rotation ticks, each row followed by its count of ticks:
The counts run from 0 to 257.
[-12,-40,-34,-22,20,12,6,23,21,-19,-9,-33,-30,-31,3,-37,1,-30,2,7,-15,-58,34,14,59,-21,-13,-2,-26,11,-7,12] : 150
[44,21,4,-22,-16,19,61,38,15,33,-4,-70,-36,1,-9,-20,0,-1,8,12,4,-20,31,-11,-10,-16,0,39,-17,-24,19,29] : 71
[31,5,-19,-68,-4,-16,40,25,35,13,-26,-35,-53,-24,-18,-14,-5,-13,36,18,-2,-38,35,-5,-11,-6,1,-20,-10,7,7,-3] : 192
[15,-9,-20,-28,22,39,14,23,8,33,-41,-8,-51,-30,-41,10,-22,-4,9,-7,16,-29,40,38,1,-26,33,-14,-34,-21,22,10] : 84
[-24,-30,-21,-14,11,47,3,37,5,12,-8,-45,-56,-23,-17,-21,-21,-48,9,-3,7,-22,8,10,15,-47,-12,-27,-34,-15,3,35] : 205
[40,-7,26,-20,26,34,39,-7,-11,9,-12,-58,-22,-14,-19,-18,-10,-28,26,9,8,-40,25,-10,25,-47,22,19,-21,4,6,54] : 22
[-6,-35,-5,-12,8,32,21,26,-16,26,-21,-33,-30,-18,-18,-17,-35,-36,-8,-13,11,-58,41,21,36,-44,-8,-9,-34,8,-13,34] : 252
[6,-42,-41,-40,13,0,12,37,4,5,-9,-16,-47,-35,-18,-20,14,-24,34,-31,13,-29,8,31,44,-10,15,-24,-23,8,17,45] : 95
[-18,23,-26,-52,-13,33,29,19,9,11,31,-60,-31,-23,-27,-27,15,-14,2,41,6,-13,13,10,-10,-14,-36,38,-28,-15,-4,25] : 164
[-15,-14,-29,-35,18,37,0,26,3,-7,13,-55,-26,-20,-27,-25,7,-42,21,8,3,-25,-6,4,29,-65,6,11,-14,-7,-14,51] : 159
[46,-5,-6,-56,-30,-2,46,29,7,21,-13,-25,-61,-11,-18,-1,-1,-4,29,-2,4,-42,35,6,0,-1,-4,20,-19,-36,13,-17] : 238
[-26,-6,-26,-48,8,21,3,22,30,15,-4,-3,-45,-25,16,-19,48,0,15,-6,-4,-30,-8,25,71,-14,-24,24,-14,-10,3,21] : 1
[16,15,-9,-53,18,45,22,18,21,24,-15,-36,-19,4,-12,-21,31,-5,-39,10,16,-14,29,18,25,-41,10,59,-18,-25,-7,29] : 120
[8,-9,-23,-72,-7,-7,37,22,4,34,-22,-4,-46,-49,-34,-18,4,-8,-7,9,21,-33,37,41,-5,26,-11,-14,-19,11,16,23] : 90
[-21,-21,-35,-21,11,34,14,39,22,34,3,-38,-63,-16,-10,-12,-18,-50,14,0,2,-13,6,14,11,-47,-16,-32,-35,-14,5,24] : 204
[23,15,-2,-47,18,39,24,-12,18,31,-23,-38,-51,-18,-24,4,-5,-21,1,39,-5,-18,52,19,-13,-17,0,14,-45,-14,-4,23] : 27
[6,-17,-2,-54,17,6,29,35,16,44,6,-35,-48,-5,5,-44,14,-52,-2,-1,-9,-26,17,2,-1,-3,-31,-25,-3,20,15,24] : 201
[-3,-2,-38,-64,18,9,13,37,-7,41,3,-37,-25,-3,-21,-44,2,-24,-39,25,18,-19,39,25,1,-7,-14,2,-21,11,-14,39] : 257
[20,-8,-1,-15,-5,7,50,10,12,-24,11,-54,-16,-27,7,-28,9,1,23,17,6,-44,29,-7,61,-36,-14,45,-22,-19,1,26] : 13
[-9,-9,-10,-14,16,34,2,33,2,16,-51,-37,-44,-46,-27,-24,-2,-2,15,-1,-18,-59,5,15,34,7,10,-13,-17,25,15,43] : 40
[-24,-3,-22,-48,-10,16,39,47,18,7,26,-35,-37,-32,-24,-52,18,-10,33,-3,-2,-42,4,-10,5,-24,-15,9,17,3,22,-13] : 53
[-23,5,-10,-11,-2,43,28,27,-5,-4,4,-62,-13,-25,-16,-31,9,-30,13,6,-10,-40,5,-1,32,-29,-20,31,-8,19,-8,65] : 161
[-20,-16,-14,-67,16,23,-7,32,21,12,-5,-23,-57,-51,-23,-46,28,-2,-13,33,10,-36,7,23,12,10,-8,-14,-16,0,21,-8] : 45
[-24,-14,-49,-32,27,30,0,28,22,-2,21,-44,-30,-15,-28,-23,12,-44,27,7,4,-18,0,10,22,-63,1,5,-30,-11,-13,25] : 158
[32,-10,-10,-2,47,32,13,-5,28,7,-29,-58,-38,-16,2,-9,12,-2,11,5,-18,-27,53,28,25,-2,9,12,-48,6,18,49] : 30
[3,-39,-11,-28,12,18,29,4,35,-4,-28,-36,-57,-31,21,-9,-6,-24,8,-11,-13,-38,48,23,33,-18,-30,-17,-32,12,12,18] : 196
[1,-5,-32,-23,30,32,-15,33,15,25,-32,-32,-62,-35,-37,-9,3,-12,25,15,-8,-31,6,22,8,-12,32,-25,-36,-7,16,23] : 38
[-5,-40,-38,-43,25,16,3,24,25,19,-18,0,-55,-28,-7,-27,22,-12,12,-32,-1,-26,46,45,27,-5,3,-12,-24,2,26,1] : 93
[-11,-12,-19,-62,-4,12,12,24,11,14,1,-27,-56,-56,-39,-35,17,-1,-4,40,15,-39,8,27,-2,25,-12,-18,-24,-3,21,3] : 44
[25,-4,37,-3,-13,48,56,17,-14,11,1,-66,-34,-6,-10,-26,-5,-11,20,-15,5,-27,20,-6,12,-34,-7,41,-15,-19,20,37] : 69
[-23,-14,-26,-12,24,56,12,31,31,15,12,-40,-38,-20,-6,-43,22,-9,-32,3,5,-8,21,33,22,-33,-16,17,-30,-25,34,19] : 213
[-9,5,-19,-26,27,58,-1,9,29,7,9,-53,-37,-7,1,-29,47,0,-13,12,-11,-7,13,14,26,-34,-3,49,-20,-20,7,37] : 167
[-6,-8,-40,-62,-6,3,13,29,23,24,-19,-5,-54,-35,-26,-13,-11,-41,10,32,-4,-53,29,7,23,-12,-18,-17,-30,-10,-22,-9] : 147
[12,-4,-24,-38,-4,-11,36,44,11,36,-11,-18,-38,-22,-19,-35,0,-30,32,16,-20,-66,30,-2,21,14,-14,-6,-7,21,-8,1] : 145
[-2,-35,-36,-21,13,-5,16,28,22,-17,8,-49,-22,-34,-2,-32,5,-24,11,12,-7,-52,21,17,52,-10,-15,-2,-34,16,-1,27] : 151
[-29,-13,-7,-26,-18,38,40,13,29,-25,-11,-39,-35,-39,15,-21,11,-11,2,-17,1,-29,5,6,52,-48,-34,25,-2,-5,12,38] : 58
[40,9,8,-55,-1,-12,58,4,11,0,16,-47,-16,-23,-10,-25,13,-17,13,41,25,-32,8,-14,34,-20,-10,32,-21,-18,6,32] : 15
[14,3,13,-65,12,25,43,21,28,18,20,-43,-38,1,7,-43,41,-24,-6,4,12,-3,4,-8,5,-36,-23,32,8,-15,18,19] : 63
[-3,-15,-17,-22,25,39,-12,28,4,18,-54,-33,-55,-43,-34,-15,4,-8,13,10,-8,-43,0,22,22,-3,26,-18,-30,5,7,44] : 39
